In the rows, zero is written as 128.
A single turn carries every row of the set below to another of its rows. Some are shown first; where does it send the rows asked next?
z249: [149 137 128 185 150 142 137 134 150 140  90 137 142 135 119]
z608: [158 128  73 116 138 154 144 126 137  86 119 133 137 130 160]
z342: [103 117 132 146 175 127 114 117 105 138 131 130 124 135 176]
z984: [129 130 127 110 157 154 138 182 126 144 125 145 174 138 111]
z877: [127 121  94 127 149 109 143 142 150 138  95 144  94 172 130]
z617: [112 105 131 129 153 122 141 125 181 107  94 123  92 141 123]
z636: [133 104 140 138 127 109  99 148 141 121  89 166 144 103 114]
z358: [131 117  90 149 108 127 103 113  98 126 100  96 136 146 128]
z426: [124 121 150 132 121 114 134 118  72 143 105 138 129 126 149]
z67: [135 125 102 121 120 111 109 152 116 141 129  95 132 166 172]
z862: [110 118 100 126 133 117 161 142 148  96 143 123 106 160  94]
z606: [129 115 135 131 146 142 141  87  90 107 127 104 125 116 140]
z317: [110 119 164 134 119 107 137 152 128  74 139 137 121 112 115]
z454: [129 154 124 129 157 157 167 124 129 129 143 161 113 154 113]
z403: [107 107 135 111 143 133  96  99 119 142 128 115 104 121 172]
z57: [139 175 107 130 158 145 113 150 156 122 136  96 122 134 126]
z809: [151  96 123 112 111 114 109 129 130  74 113 140  95 135 145]
z335: [105 124 137 118 107 112 163 161 153 115 121 142  98 153 109]
z646: [142 126  91 117 158 123 132 144 114  88 156 125 162 148 118]
z368: [134 109 133  93 122 111  93 119 161 154 115 126 105 145 117]
z511: [104 113 157 107  96 162 115 156 135 123 102 156 130 118 122]
z530: [112 133 121 154 171 155 160 135 155 117 123 135 142 168 154]
z189: [171 135 103 120 123 149 114 133 122 131  89 130 171 128 112]
z869: [116 116 161 158 161 167 115 138 141 142 136 112 109 110 125]
z931: [135 104 115 166 141 145 132 142 115  90 112 174 103 143 134]
z799: [115 164 138 141 121 132  97 174 155 139  93 111 133 147 139]
z814: [173 140 121 114 107 119 120 119 162 129  93 102 123 136 148]
z970: [174 134 144 127 141 158 135 143 144 110  90 128 177 113 130]
z890: [115 126 109 116 106 145 136  98 119 151 149 150 161 156 141]
z270: [128 115 121  82 128 163 119 158 146 118 123 102 167 130 113]
z393: [124 116 166 126 135 129 133  98 141 132 161 144 164 120 127]
z717: [110 119 154 107  98 103 118 113 145 105 115 118 145 169 112]
z88: [152 138 167 142 146 131 149 140 127 117 120 132 107  95 156]
z797: [ 98 104 158 108 133 133  93 137 139 139 121 149 147 155 169]
z135: [128 114 111 118 179 158 106 110 137 127 169 138 130 144 137]
z280: [117 137  90 124  97 140 137 142 100 103 135 143 106 146 120]

z454 turns into z869
z335 turns into z403
z890 turns into z57
Now these:
z797 turns into z814
z358 turns into z646
z984 turns into z617

A single turn carries every row of the set below to another of its rows. Some are shown first; where does it send the rows asked next?
z449: [135 120 106 112 122 226 115 101 174 194 158 168 131 133 112 134 168 161
  43 123 163 145 136 130 136 161 118 146 160 154 162 161 153 134 127 211
 118]
z283: [111 125 116 141 104 223  95 125 166 178 165 165 142 160 118 134 155 188
  65 116 173 149 112 106 123 170 111 175 145 183 139 167 113 149 104 191
 137]
z303: [118 165  77 156  82 175 129 140 169 170 158 167  98 172 152 157 127 162
  69  93 134 200 113 187 129 190 138 111 120 131  74 109 116 154 128 154
 168]
z700: [125 170  96 136 151 189 107 131 153 148 160 146  90 152 179 175 138  95
  37 121 130 208 108 164 149 191 100  98 110 131  80 148 133 146 129 180
 113]
z450: [122 114 112 121 101 211 111 123 182 170 151 176 154 139 111 145 135 144
  70 114 167 163 123 102 139 167 119 166 159 157 179 179 146 134  95 194
 106]
z246: [108 169 100 137 100 137 122 149 163 129 183 153  73 158 174 192 128 125
  73  78 128 170  88 155 129 185 144 121 165 114 115 160 114 139 128 155
 132]
z267: [118 190  84 159  78 169 132 105 200 136 162 162  99 150 172 180 174 143
  63  70 140 189 126 128 130 148 116 110  88 116 110 110 120 149 158 160
 115]
z574: [125 186  87 140  84 183 130 112 169 120 155 172 119 162 161 183 151 124
  68  77 131 216 106 130 141 172 119 111  90  86 106 122 120 153 139 173
  76]
z592: [126 124 110 106 115 234 110 109 167 193 157 165 128 142 109 143 180 177
  58 125 159 131 132 142 137 175 115 141 160 153 151 167 153 129 130 206
 108]
z75: [132 185  75 125 115 185 124 111 145 142 165 173  91 148 164 176 149 108
  48 100 147 206 108 137 146 172 118 102  99  93  68 129 108 158 121 181
 110]
z429: [116 166 108 164 117 191 114 135 174 121 151 150 123 176 176 184 139 117
  64  96 118 232 100 152 141 201 101 118  98 124 120 144 136 148 145 179
  72]
z679: [131 166  84 117 108 173 133 123 158 180 153 175  92 151 159 175 109 107
  51 107 130 183 129 180 166 178 120  93 109 119  70 125 147 141 119 172
 119]
z963: [112 169 117 155 109 161 108 121 168 141 163 158 101 162 189 196 133 121
  63  79 127 182  90 138 141 184 123 126 123 108  94 144 115 136 167 189
  63]
z230: [119 164  96 153  73 169 123 135 168 143 153 167 132 178 154 203 101 132
  69  95 130 217 119 150 151 185 130 132  84 130  87 126 149 144 119 182
  84]
z785: [119 137 119 101  97 228 111 111 156 172 144 167 163 149 101 127 138 149
  83 110 158 155 117 119 160 170 112 159 146 160 157 168 143 143  93 178
  89]
z174: [129 131 104 103 117 238 118 101 144 195 156 169 131 144 106 118 166 163
  65 119 164 143 121 139 152 175 113 148 157 163 142 163 130 155 102 199
 123]
z722: [130 152  81 150  90 153 156 115 188 183 163 188  69 150 172 192 128 113
  64  84 131 163 147 171 162 173 110 103 109 136 116 137 145 151 122 185
 125]
z630: [120 135 118 131 104 229  95 116 175 172 159 153 162 151 109 123 150 190
  46 119 163 165 119 112 119 155 125 168 142 170 148 145 137 136 128 188
 125]
z401: [112 163  87 152 105 162 128 162 180 109 170 145  94 169 161 187 143 122
  77  95 121 219 104 167 127 202 122 114 139 135 145 165 139 149 106 151
 142]
z526: [119 171  60 140  77 155 135 139 179 117 167 169  92 150 154 199 160 120
  88  84 151 214 110 141 129 183 145 110 131 101 118 150 118 151 102 158
 142]
z231: [113 145 118 126  95 230 102 106 165 175 155 147 162 154 106 126 161 189
  67 110 165 151 123 115 140 157 115 170 131 186 141 147 136 145 116 182
 115]
z195: [137 125 107 106 129 233 117 106 156 193 160 178 127 141 110 111 150 157
  42 121 158 146 121 133 136 165 112 141 165 145 157 162 134 146 112 201
 130]
z319: [127 133 106 110 109 228 122  96 162 192 161 159 130 139 108 137 182 172
  63 114 163 134 136 137 151 167 115 151 151 170 157 162 150 145 117 205
 113]
z506: [118 178  64 143  97 172 114 131 171 144 158 166  98 143 163 166 155 122
  72  92 159 213 102 139 126 174 132 107 120 108  70 126  89 154 116 149
 158]
z108: [111 170 105 186 113 182 120 122 207 146 153 145 100 162 190 164 164 139
  59  81 121 200 118 156 129 174  90 109  97 151 129 123 124 150 171 160
 118]
z292: [128 179  68 140  90 152 147 112 182 131 182 164  65 142 165 204 177 125
  57  81 145 179 137 139 136 157 124 105 110 116 123 140 134 152 122 179
 136]
z751: [114 174 107 135 127 167  98 127 150 154 166 149  90 151 184 186 135 120
  51  97 134 179  85 154 138 187 133 114 138 106  62 138 110 133 159 181
  96]
z699: [117 124 107 114  92 213 117 116 171 174 148 164 151 141 105 144 155 149
  92 108 168 150 126 117 155 174 120 163 155 172 173 179 146 142  87 183
 105]
z831: [119 123 110 140 107 222 102 120 174 176 161 166 150 151 113 117 148 183
  56 114 171 165 113 109 115 163 121 170 152 174 154 156 115 148 109 189
 147]
z896: [116 158  84 157  64 147 145 150 173 137 170 178 100 179 154 196 101 134
  82  80 130 204 118 156 141 189 133 134 112 137 120 144 134 157  88 165
 135]
z357: [105 175 102 139 110 154  96 147 157 141 170 144  92 154 174 179 128 133
  65  92 137 185  78 155 124 189 146 120 157 114  72 143 103 131 144 152
 133]
z547: [112 116 116 116 100 212 100 127 184 178 145 173 150 140 118 154 144 145
  86 113 168 143 123 106 146 171 110 160 156 164 163 188 144 126  99 182
  98]
z610: [115 132 127  96 102 223 105 126 166 168 148 176 154 150 110 126 125 151
  78 111 152 141 113 110 149 164 104 153 152 152 159 175 140 132  96 165
  95]
z404: [125 130 122 104 107 221 107 122 167 162 150 171 164 147 105 127 122 148
  59 116 156 163 115 107 141 162 117 158 154 149 169 169 148 131  98 182
  97]
z734: [123 167  95 155 125 162 144 130 187 134 179 148  58 154 186 186 157 113
  46  92 118 177 131 163 140 172  93 102 117 151 147 156 146 154 128 174
 136]
z680: [118 158  86 182  76 175 130 116 196 178 153 169 107 171 168 179 150 169
  65  82 133 196 131 173 132 181 125 121  92 140  91 103 128 150 164 183
 124]
z237: [112 142 124 123 102 229  91 123 163 167 165 150 151 162 110 133 152 201
  53 121 161 145 117 112 122 158 115 168 134 175 135 153 138 135 119 182
 122]
z320: [107 170 116 175  96 151 119 121 185 143 173 155  86 164 196 191 148 145
  65  64 125 167  96 136 129 172 120 130 127 125 118 135 107 142 175 178
  93]
z925: [127 122 110 106 123 238 117 111 151 195 160 183 120 152 112 119 162 171
  61 117 156 134 116 140 139 181 104 140 165 146 151 169 125 149 113 198
 122]
z589: [109 169  87 155 126 182 100 152 181 145 152 136 100 153 173 154 148 124
  64 109 136 219  99 173 124 192 117 101 134 141  87 136 114 142 134 138
 165]
z452: [113 170 104 155 104 138 133 127 177 143 186 159  57 156 189 190 148 136
  63  68 125 149 104 151 131 173 126 118 149 124 127 150 115 146 155 171
 126]
z272: [113 133 105 130  98 223 104 115 162 181 157 156 149 151 108 124 159 180
  77 113 174 155 117 116 137 169 121 172 148 189 141 160 117 153  95 182
 141]

z195 turns into z404
z925 turns into z610
z401 turns into z589
Now these:
z680 turns into z722
z292 turns into z526
z174 turns into z785
z320 turns into z452

